One turn sends every row of this set to another row. A few are shown first. Where does it send the rows asked after them?
dami: [ -3  -1  -2  -3  16   4  -1 -14  -3  -2  -1   4 -10  -2   2  -3  -3  10
   4   1 -12   3   5   2   1   6  -5  -9  -4   1  -4  -3  -1  15  -2   7
  -6  -5   8   3   3   1]
pipub: [-12   1  -1 -11  12  -1  -4  -8  -1   8 -12   2 -10  -7  -2  -1  -6  -1
   2   2 -12   4  -4  -8   4  -4   2 -11   5  -1   5   5  -2  14  -4   5
   5  -3  10   3   8  -4]
Lufa: [  2   3  -2  -6   9  -7  -7 -11  -6  17  -5   5 -12   2   1  -4  -2   1
   5  -2  -1  -2   8   7   0   3   2   6   3  -5   7   4  -1   7  -4   2
  -9   0   3   0   7   3]
taban: [-19   1 -13  -9  14 -13  20  -2   4   6   1  -8  -2   1   7  -2   9  -1
   7   8   1   5  -3  -8   4  -6   0  -4  -2   2   2  12  -4   0  -6  14
   1   7  -2  -2   0   8]
pifen: [-10   0   3 -13   3  -6   2  -9  13  15   7  -1   9  10   4  -5   0   3
   4   2   1   2   4  -5  -1   1   0   6  -1   6  -6   6  14   2  -1  14
  -8   2  12 -10  -1   7]
goza: [-18   4 -15 -12   9  -9  13 -12  10   5   0  -3  -8   3  12  -1   1   3
  17   4 -10  12   2  -5   4  -3   1   0  -1   3   5  14   5   4 -14  16
  -2   4  -1   6   0   8]
Kesu: [-11  -1   0  -1  14 -11   3   0  -2   5  -1   6  -8   3  -5  -6   3   7
  -1   0   0  -4   3   2   4   1  -4 -16   1  -1   5   6  -3   5   2  -1
  -9  -7   6  -3   6   5]
zub: [-14   6  -6   1   2   1  15 -11   4  16  -6 -14  -2   6  11   1   4  -8
  10  -5 -11  -2   4   1  -3  -4   2  -2  -3  11   2   4   5  -5 -12  15
  -2   1   3   5   3   9]
sez: [ -9  -7  -2 -17  11 -12   9 -12  17   6   1 -13  -3  -4   0  -6   3  -8
   3   9  -3   0  -2  -7   3  -8   1  -4  11   0  -2   5   3   5   2  16
  -8   2   0   2  14   1]
gim: [  6  -4  -4   0   7 -11  10 -13  10  13  -6  -2   2   1   9  -7  -6  13
  -1   2  -4  -3   1  -5   9  -5   0  -6   0  12  -4   7  -5   6 -10   8
  -7   1  -2   4  11  10]
sev: [ -4   0  -8  -2  11  -7  -1  -3  10  11 -11   2  -8   1  11  -8   1   6
  -4  -4  -5  10  -9 -11  -1 -10  12  -2  -8  -2   0  14  -6   4 -14   2
  -7  -4  -1   4   1  -1]
ziros: [-12  -1   6  -8  -4   2   5  -7  17   3   2  -3  -1   9   8  -5   3   1
   6   0  -3  -6 -12  -4  -4   4   0   2   2   1  -4  -4   7   6  -1  11
  -8  -6  11  -7 -13   2]
zosu: [-11   3 -10  -2   2  -3   8 -14   9  -3   0   7 -11  -4  17   3  13  -1
  10  -1  -7   0   2  -1  -3  -7   2   3  -5   1   6   3  -3  -3  -1  16
  -5   5  -3   4 -10   5]
Rigo: [-12   4   5  -1   3  -1  -6  -9  -4  10 -10   6 -12  -3  -4   1  -5   2
   5   1  -7  -2  -5  -6   8  -6   2  -8   8  -5   7   6   1  12  -5  11
   2   1   4   1   7  -2]
Kan: [-19   2  -5  -1   1  -5   7 -11  -4  12   4   2  -8   8  17   6   1  -1
  13  -1   1  -2  -1 -12   1  -2   4  -3  -7  10   5   7   2  -4   7  18
  -8  -4   1   1  -2  10]
Rolo: [ -1   0   0   0  12   2   0 -12  -4   7  -9   7 -12   0   1  -2  -4   8
   2  -2 -11   4   6  -2   2   0 -12  -2  -2   3  -5  -2   4  14  -7  16
  -4  -9   5   5   6   2]
komi: [ -5   1  -4 -17   6   1  -4 -11  20   4  -6  -1  -5   6   9  -2  -5   5
   4   1  -1   7  -1 -15  -1  -1  -1   6   1   2   0   2  15   5   2  14
  -4  -2   7  -4 -12   7]
rup: [ -9   6  -9 -10  -4  -6   5 -11  18  10  -9  -6   3   6   9   0 -12   8
   9  11  -2  -8   2  -3   7  -7   5   6   1   5 -10   3  -8   3   1  10
 -14  -7  -1   2  -1   2]
Kebe: [-11   0   1  -3  12  -9   5  -2  -2   8  -3   7 -15   6  -1 -11   4   6
   2   3  -5   0  -2   1   0  -1  -6 -10   5   2   7   4  -3  10 -11   3
  -9 -13   1  -5   4   2]
led: [ -7   6   1 -11   1   3   3 -12  18   8  -3  -8   6   8   2  -9   5   6
   4  -1  -1   5  -2  -4   4 -14   5   1  10   0   4   5   7   5  -6  13
  -3   2  10  -5 -10   5]
Fasa: [-11   3 -11   4  11   0  19  -8   3   5  -2 -17   0   3   8   4   1   0
   8   0  -3  -2   5   1  -2   6  -2   2 -11   7  -5   0  -2   1  -4  19
  -5   7   5   6  -1   8]
bovug: [  1  -4   0  -6   3  -8  -2 -18   8  11  -4   2 -12  -4  13  -1  -8   9
   1   6  -8  -5  -4 -10   1   5  13   1  -5  12   1   0 -10   6  -5   4
  -8   4  -1   7   1   2]
Refep: [-12  -6   4  -8  10  -4   3 -14  14   0   4 -11 -13  -1  -1  -3   1  -2
   1   7   1  -5   0 -14   0  -2   4 -10   5   7   1  -5   3   0  11  15
 -14  -2  -1   0   6   4]
baze: [-11  -2  -3   1  14   0   2  -8   9   5  -2 -21   0  10   1  -2   2  -3
   6  -4   3   0   1   1  -3   1   4   2  -2  -6  -6   7   5   7   5  17
 -18  -5   2   5   8  -1]
dipo: [-22   3  -6  -4   9  -1  11  -7  -2   4  -1  -9 -12  -1   8   7   0  -3
   8   7   0   0  -8 -19   2   1   8  -8  -7   8   3   2  -1  -2   2  16
   1   6   2   0  -5   7]
zofe: [ -9   2  -6  -7  16   3  -4 -15  10  -4   2  -9  -5  -1   5  -4   5  -1
   5  -1   0  11  -1  -4  -5 -10  10   3  -2  -7  -5   4   0  11   4  19
 -16  -2   4   5   5  -6]
Kubu: [-11  -4   3  11   8   1  -2  -4   5  13  -5   1   0   4   6   1  -2  10
   0   0  -8  -2  -6  -7   4   3  10 -10 -13   2  -6  15  -2   4  -8  10
 -10   2   0  -1   3  -2]
ler: [-13   3  -6  -8   5   1  -1  -5  15  14  -5  -7  -5   7   1  -2   3   7
   0   8 -10  -1   2 -10   6  -7   9  -1  -8  -6 -15   7   0 -10  -2   7
 -12  -6  -5  -3  -8   6]
vinu: [-11   2  -6 -12   3   1   1  -5  13  15  -4  -2  -2   3   6  -1   2   0
   1   9 -12   1  -4 -11   5 -12   9   0  -8  -6 -21   7   0  -6  -5  10
  -9  -7  -2  -4  -2   2]
belo: [  1   0  -6  -7  10  -8  -2 -10  -7  16  -8  -3  -3   1  -1  -3  -1   1
   2  -8  -1  -2   4   4   3  -3  -1   1   5  -6   4   4  -5   9   0   0
  -4  -3  11   8   9   4]
big: [ -4   6 -16  -6  11   0  10 -13   2   3  -4  -7  -6  -4  14   3   4  -3
   8   0   3   5   3  -4  -4  -8   7   9  -7   2   3   0  -9   1   1  16
  -4   9   4   5  -5   5]
Kez: [-10  10  -6 -12  -2  -3   4 -15  17   6  -1  -3   0   5   7  -3 -11  12
   7  12  -4  -1   5  -3   4  -9  10   3  -2  12 -11  -2  -9   2  -3  11
 -16  -7   1   1  -1   2]

Fasa turns into taban
pifen turns into led
gim turns into sev
Where do these go?
Rolo turns into Kebe
zub turns into goza
Refep turns into baze
ler turns into rup
dami turns into Kesu

One turn sends every row of this set to another row. A few are shown first. Where does it send the rows asked after them?
Bol: [  2  -7   8  -3  -4   2  -6   6   8  -2   3   0  -2  -1  -5   0   8   0
  -2   0   2   2   0   2   0 -10  -1   0   8  -3  -5   0  -9 -10  -2   1
  -1 -11  -4   4 -14  10 -11   5 -11   6   5  -7  -4  -5   1   0  -2  -6]
nal: [ -3   6  -8 -11  -3   2   3  13   7  10  -6   4  12  -1   5   1   4   5
   4   3   1   3   7   1  -7   1   6   0   5  -9   5  -6   2   6  -2   6
  -5   3  -2   0  -5  -2   8   4   6   5  -3   3   2   1  -5  -9   1  -7]
bedo: [ -2  -9   4   5  -1   5  -8  -7   3   4   5   2  -9  -1 -13   9   8   0
  -8  -3   5   2  -2  -1  -6  -4   0  -3   5   3   0  -2   1  -8   0   1
   2 -16  -3   3  -8   7  -6   5   1   2   7 -13  -6   2  -2  -6  -4   1]
sosu: [ -2   7  -9 -12  -3   3   2  12   9   8 -10   2  10  -2   3   4   4   6
   5   2  -1   5   7   2  -7  -1   6   0   2  -6   3  -6   6   5  -1   6
  -7   2  -3   0  -5  -4   7   2   2   6  -3   2  -1   2  -3 -10  -3  -3]
Vod: [  1  -2   2   4  -1   2 -10  -9  -5   5   8   4  -5 -10  -6   0   6  -4
  -6   8   9   3   1  -7 -13  -4  -2   0   1  -6  -5   8  -6  -7  -1   3
  -3  -6  -5   0   5   3  -9   4   6   4  -1  -8   8  -6   3 -13  -2   0]
zevu: [  1  -1   8  -3   2   5  -1  13   7  -5 -11   2  13   0  -3   8  -5  -5
  -2   2  -5  -5   5   5  -1   6   1  -4   3   1  -6  -6   2  -8  -3  -7
   3  -4  -6   6  -5   1  -9   2 -11  10  -4  -2  -2  -2  -4   3   1  -6]
mefid: [ -7  -2 -15   2   0  -1  -7   7  -3  -5   9   2   1 -12   6   3   6   1
  -5   8   0   0   0  -2  -2  -5   3  -4  11 -14  11  -5 -10  -1   5   4
  -3  -4  -3  -1   1  10   0  -1   7  -8  -3   3  -2  -1  -2  -4  -6  -2]
vor: [ 10   0   6  -1  -4   3 -12  -1   5   3   1   5  -1 -14   3  -6   8  -2
   5   2  -1   5  -8   0   9  -5   5  -7   8 -12  -1   6 -16 -14  -3   3
  -1  -1  -3  -4  -8   4  -6   0  -3  -6   2  -6   3   4   2   0   5  -2]
pif: [  2   2   2   2  -1   3  -4   3  -7   1   3  -2  -3  -4  -3   3 -11  -8
   1   7   3  -4   0  -8   5  12   6  -8   3   3   8   2   5   1   2  -7
   6  -1  17  -6  -2 -13  -4  -3  -5  -8  -4   2  -2  -1   5   0   5  -7]
lis: [  5  -5   9  -1  -5 -10  -9   1   4   1   0   3 -11   1 -10  -1   4  -5
   1   5  -7   2  -6   7   2 -12  -4   1   3   0  -2   2   0  -8  -3  -4
  -1  -7  -8   1 -10  -3 -12   0  -6   6   1  -2   2   3   3   6 -13  -2]
fetuz: [ -5   5  -6 -11   0  -6  -1  -8   1   9 -15   3  -2  -6   2   7   1  -2
  -1   0 -12  -9   4   9   0   3   1   0  -4  -3   3  -3   2   8   1   2
  -5   5 -14   0   7   0  10   0   7   1   2 -11   4   2  -1   1   0   9]
tasip: [ -7  -3   2   4   1   2  -1  -3   8   2  -3  -2   1  -1   2  20  -6 -11
 -11  -3  -6  -6   1   2   4   6   5   6   1   4   3  -9   8  -9   5   1
   3  -2  -3   0  -5  -2  -1   0  -4  -3   2  -6  -4  -3  -5  13  -2   7]
Gudeg: [ -2   0   3  -3   4   3  -1   0 -10   1   9  -2  -4  -6   3   2  -8  -7
  -2   3  -7 -12   1  -2   5  10  -1  -2   8   0  -4   3  -5   6   5  -4
   7  -3   7 -10  -1 -11  -9   6  -8  -7   1  -4   3 -14   2   0   8  -3]
vonam: [ -6  -7   1   8  -3  -7 -15  -4  -4  -6   9   0  -7  -9   1   4   8  -1
 -11   9  -5  -1  -4   1   3  -9   3  -3  10  -4   6  -2  -3  -6   2  -2
  -1  -8  -4   3  -1   6  -5  -4   0  -5   2  -3  -7  10   5   4  -9   6]
zibo: [ -1  -8   7   9  -9  -5 -12  -6   2  -3  -1   0 -12  -4  -7   5   4  -9
  -6   0  -1  -2  -5   3   2  -6   2   0   2   5   5  -1   2  -9  -2  -5
  -3  -7  -4   6  -4   7  -4  -3   0  -1   7  -7  -7  10   3  10  -7   5]
rebu: [ -2  -4  12  -3   5  -3  -4  -3  -7   0   2  -4  -3   0   0  -1  -7  -4
  -7   2  -9  -9  -3   1   8   6  -4   4   8   3  -2   7   2   4   4 -10
   5  -1   4  -6  -1 -18  -8   4 -12  -6  -2  -8   0  -1   4   4   0   1]
reti: [  1  -1   5   0   5   6   0  -2  -4   1   2  -3  -2   0  -2   0  -3  -1
  -5   3   2  -1  -2  -8   3  11   4  -4   5   4   1  -6   5   0   0  -4
  11  -6  18   0  -8 -12  -6  -5  -5   1  -3  -7  -7  -7  -1  -3   3 -10]
Bag: [  1   5  -9  -4  -5  -1  -6  -5   1   7  -9   6  -3 -13   4   3  -1  -7
   7   2  -9  -6  -3   5   6   0   2  -7  -3  -8   6   4  -6   0   2   4
  -9   7 -13  -6   8   0   7  -4  10 -10   1  -6  10   6  -3   3   4   7]
fazo: [ -1   5  -5  -7   6   4   3   2   4   9 -12   1  -1  -4  -1   1   3  -4
  -4  -5   7  -7   5  -1   9  12   8   2   0  -5   2   5   5  13  -3   8
   2  -7   4  -5  -2  14  11  -4   6  -2  -3  -4  -1   2   0  -2  -1   0]
roli: [  4   5  -2  -9  -3  -4  -5   5  -8   4  -3   1   1  -9   7 -12   3   1
   4   7   2  -5  -1  -2  -4  -4  -4   2   1  -7  -6   8   1  12  -1  -1
 -15   2  -1  -7   5  -3  -4  -2   5   0  -2   2  15  -3   6  -3   0  -5]
vug: [ -4   7  -7  -8  -1  -8  -2  -7   0  11 -12   3   1  -8   4   5   0  -4
  -1   3  -9 -11   4   7   2   2   0   1  -3  -4   4  -1   1   7   2   1
  -4   6 -13   0   7  -1  12   2  11  -3   2 -10   8   5  -2   4   3   7]
Fidi: [  2  -3  -6   1  -4   1  -2  -8  -6  11  -1   4 -12   5  -1  -2  10  -8
  -3   3   7  -1  -6   0   5 -11   0  -2  -2 -11  16   4  -9   8   4   5
   2  -1   3  -5  -1  -3  -2   2  11  -7   0   5   4   2   3  -4   1   2]
galel: [ -4  -2   2   2  -3   2  -2  -3   8   3  -5  -1   1   1   0  20  -5 -12
  -9  -5  -8  -8   1   2   5   6   6   9   2   5   2  -9   7  -8   2  -1
   5  -3  -4   3  -5  -2   0  -1  -5  -1   3  -6  -4  -1  -3  13   0   8]
maf: [ -2  -3   5  -6   8   1   1  -4   2   2  -1  -2  -1   2  -1   4   1   5
 -11   1   0  -4   2  -4  -2   8   2   1  -2   6  -4  -9   6   3  -1  -4
  10  -9  11   6 -11  -4  -2  -2  -1   7   0 -14  -6  -9  -2  -2   2  -7]
nekuz: [  3   0  -2  -1  -3  -2  -9  -1  -8   4   4   2  -4 -11   1  -7   6   1
  -4   9  10   2   3  -5  -9  -5  -5   1   0  -7  -6  11  -5   1   0  -3
  -8   1  -4  -3   5   0  -7   0   7   0  -4  -1  14  -6   4 -11  -2  -8]
koso: [  4  -7   8   4  -8  -2  -6  -1  -2   4   1   6 -11   7  -4   1   8 -11
   0   8  -3   2  -7   3   3 -18  -3  -3   1  -9   5   4  -6  -3  -1   1
   1  -5  -5  -1  -6  -4 -14   2  -1   4   0   7   0   3   3   1  -7   2]
monov: [  1  -3   7  -2   3   6   1  11   8  -7 -11   2  13   1  -6   7  -8  -6
   0   3  -7  -4   3   5   1   6   2  -4   1  -2  -5  -4  -1  -9  -2  -7
   1  -2  -4   2  -5  -1  -9   2 -12   9  -4  -3  -2  -2  -7   3   2  -7]
lotu: [ -3   8 -14  -9  -2   1   2  13   4   5  -3   4   9  -3   4   3   5   3
   4   5   3   5   8   2  -3   0   7  -3   5 -11   5  -8  -2   3   2   9
  -5   2  -5   0  -4   3   6   4   8   1  -5   2   2  -1  -4 -10  -5  -5]
gabis: [ -5   0  -1  -4  -2  -2   1   1  -1   1   4   0  -3  -8  -1   9 -11 -10
   3  13  -6  -4   7   1   2   7   5  -5  -3   0   5  -1 -11  -6   3  -1
  12  14   1   0  -1 -12  -1  -3  -9  -1  -4  -4   0  -7   3   0   6  -1]
baz: [  0  -6   4   6  -4   2 -12  -8  -1   4   8   2  -7  -7  -9   7   6  -4
 -12   4  11   2   3  -7  -7  -6   1  -1  -1  -3  -5   6  -3 -10   1   2
  -2 -11  -4   2   0   6  -9  -1   5   4   0 -10   3  -3   3  -9  -2   1]
binoz: [ -5   6 -15  -7   1   4  -1  14   4   2   3   4   9 -10   7   3   2   4
   3   5   3   3   5  -1  -6  -3   5  -6   6 -13   7  -4  -5   4   5  10
  -7   0  -5  -2  -1   5   3   0   6  -2  -3   4   1  -4  -3 -10  -4  -2]
Nabas: [  4   9  -3  -7  -2  -4   0   9  -4   2  -9   1   5  -2  11  -6   2  -5
   0   2  -4  -9   0   0   1  -3  -3   3   6  -7  -6   2  11  16  -2  -3
 -15   1  -5  -8  -1  -1  -1   3   3  -2  -1   2  13   2  -2   6   0  -5]
Lobaz: [  3  -3   2   2  -6  -3  -5  -8  -2   7   2   6 -10   7  -3  -1   9 -14
   0   8   2   3  -8   0   2 -16   1  -4  -1 -10  11   3  -7   0   2   5
   0  -5  -2  -1  -3  -9  -8   4   3  -1  -3   8   4   3   5  -2  -6   2]
maru: [  8   1  -3  -2  -7   0 -10  -1   2   6  -7   5  -1 -17   4  -2   4  -4
   5   1  -2  -1  -8   3   7  -4   2  -8   2 -13   2   5 -15 -12   2   1
  -5   6  -8  -9   0  -1  -1  -2   6 -12   4  -5   8   7  -1   2   5  -1]
lum: [  5   9  -1  -8  -2  -2  -1   8  -3   2 -12  -2   4  -2  11  -5   1  -2
   0  -2  -6 -11  -1   1   1  -3  -2   2   3  -4  -6   1  12  16  -3  -2
 -16  -3  -3  -8   0   2  -2   1   1  -2   0   1   8   0   0   8  -2  -2]
Mome: [ -4  -2  -5   8  -3  -5 -13  -2  -4 -10  12   1  -2 -12   6   0   6  -3
  -8   6  -3   0  -4  -3   1  -7   6  -4  12  -8   9  -5  -7  -2   3   0
  -4  -9  -1   3   1   9  -3  -1   5  -8  -1  -3  -6   5   3   2  -7   4]
Buz: [-5  3 -9 -4  2  5  0 -6 -2 12 -4  3 -7 -1  3 -3  7 -5 -2  1 10 -3 -1 -3
  7  1  6 -1 -1 -7 13  7 -3 16  2  9  1 -5  7 -6  2  5  8 -1 12 -8  1 -1
  1  1  3 -7  2  2]
Mup: [  8  -4   7  -2  -6   3 -12   1   5   2   0   5  -1 -10  -2  -2   9   2
   2   0   0   5  -7  -1   6  -8   3  -6   9 -10  -4   2 -15 -16  -1   1
   1  -8   0  -3 -10   3 -10   0  -2   1   6  -9  -4   1   0  -3   4  -5]
Pazes: [ -6  -3   3   2  -2   0   0  -3   5   4   2  -3  -1  -5  -1  16 -11 -13
  -7   1  -4  -4   4  -2   4   8   6   3  -3   3   6  -5  -5 -13   5   3
   9   6  -1   3  -1  -9  -1  -4  -6  -2  -2  -7  -5  -7  -2   7   1   5]
Mufe: [-1  4 -8 -7  2  2  3 -5 -2 12 -7  2 -4  0  2 -2  8 -5 -4 -2 10 -9  3 -2
 10  8  6  2  0 -9  6  5  0 13 -1  9  1 -5  4 -4 -2 10 11  2 12 -8  1 -4
  1  2  3 -3  2  1]
teso: [  1  -5  14  -7   0  -4  -2   0   1   3  -9   0  -2   7  -2   2  -2  -1
  -5   0  -9  -5  -3   5   2   4  -2   8   4   5  -5   5   9   3  -2 -12
   3   0   0  -1  -5 -15  -5   3 -10   0  -2  -9  -1  10   4   5  -2   2]
fege: [  0  -6  14  -4   1  -4  -2  -2   1   3  -7  -1  -2   8   1   0  -4   0
  -4   1 -10  -4  -2   4   3   3  -3   9   3   5  -2   7   8   3  -1 -12
   3   0   3  -2  -5 -15  -4   4  -9  -1  -1  -6  -4   9   1   5  -2   2]
marug: [ -3  -1   3  -8   6   2   2  -3   2   2  -3   0  -4   4  -1   7   3   3
 -10   1   1  -2   2  -4  -2   7   2   2   2   6  -4 -10   9   4  -2  -4
  13 -10  10   6 -10  -3  -3  -2  -2   8  -1 -13  -7  -7  -3  -1   1  -6]
rovev: [ -6  -3  -1  -1  -8   6  -1   2  -4  -1   4   1   4  -4   5  13 -10  -6
   1   3  -4  -3   5  -4  -8   4   4  -9   4   0   8  -5  -3  -4   7  -5
  -2   5   2   0   3 -17  -5   8  -6  -7   1  -4  -6  -7  -1  -3  12   0]
Genol: [ -2   6  -7  -6   5   2   4   1   1  10 -10   2  -1  -4  -1   1   3  -5
  -6  -3  10  -7   3  -2   8  11   8   0   2  -7   5   5   4  12  -1   7
   2  -4   4  -5  -3  12  13   0  12  -2  -3  -6   3   2  -2  -2   2   0]
Lozab: [  0   7  -8  -5  -4  -3  -4  -6  -1   9 -11   5  -1  -8   3   5   1  -5
   2   2 -10  -8   1   7   2   3   1  -3  -1  -8   4  -1  -1   3   2   2
  -9   9 -17  -3   7  -1   7   2  12  -7   4  -9  10   7  -1   3   2   6]
lapom: [  5   9  -2  -7  -5  -5  -3   9  -6   2  -8  -1   4  -3  10 -12   3  -1
   2   5   1  -8   1  -1  -3  -2  -2   2   4  -7  -6   4   6  13  -4  -3
 -14   1  -2  -7   2   0  -2   1   7  -3  -1   2  12   1   4   1  -3  -8]
gilaz: [ -2  -3   6   2  -1   9   0   8   1  -5  -2   0  11   0   1   9  -9  -7
   0   5  -7  -4   5   0  -5   2  -1  -9   2  -1   2  -6  -4  -8   1  -5
   1   3  -4   5   0 -12 -11   5 -14   2  -3  -1  -5  -5  -6   1   7  -4]

Lobaz turns into vor
monov turns into maf
Where do these go?
pif turns into gabis
vonam turns into koso
lis turns into Bol
lum turns into sosu
mefid turns into Fidi
Nabas turns into nal
lotu turns into Mufe
reti turns into Pazes
Bag turns into roli
zevu turns into marug

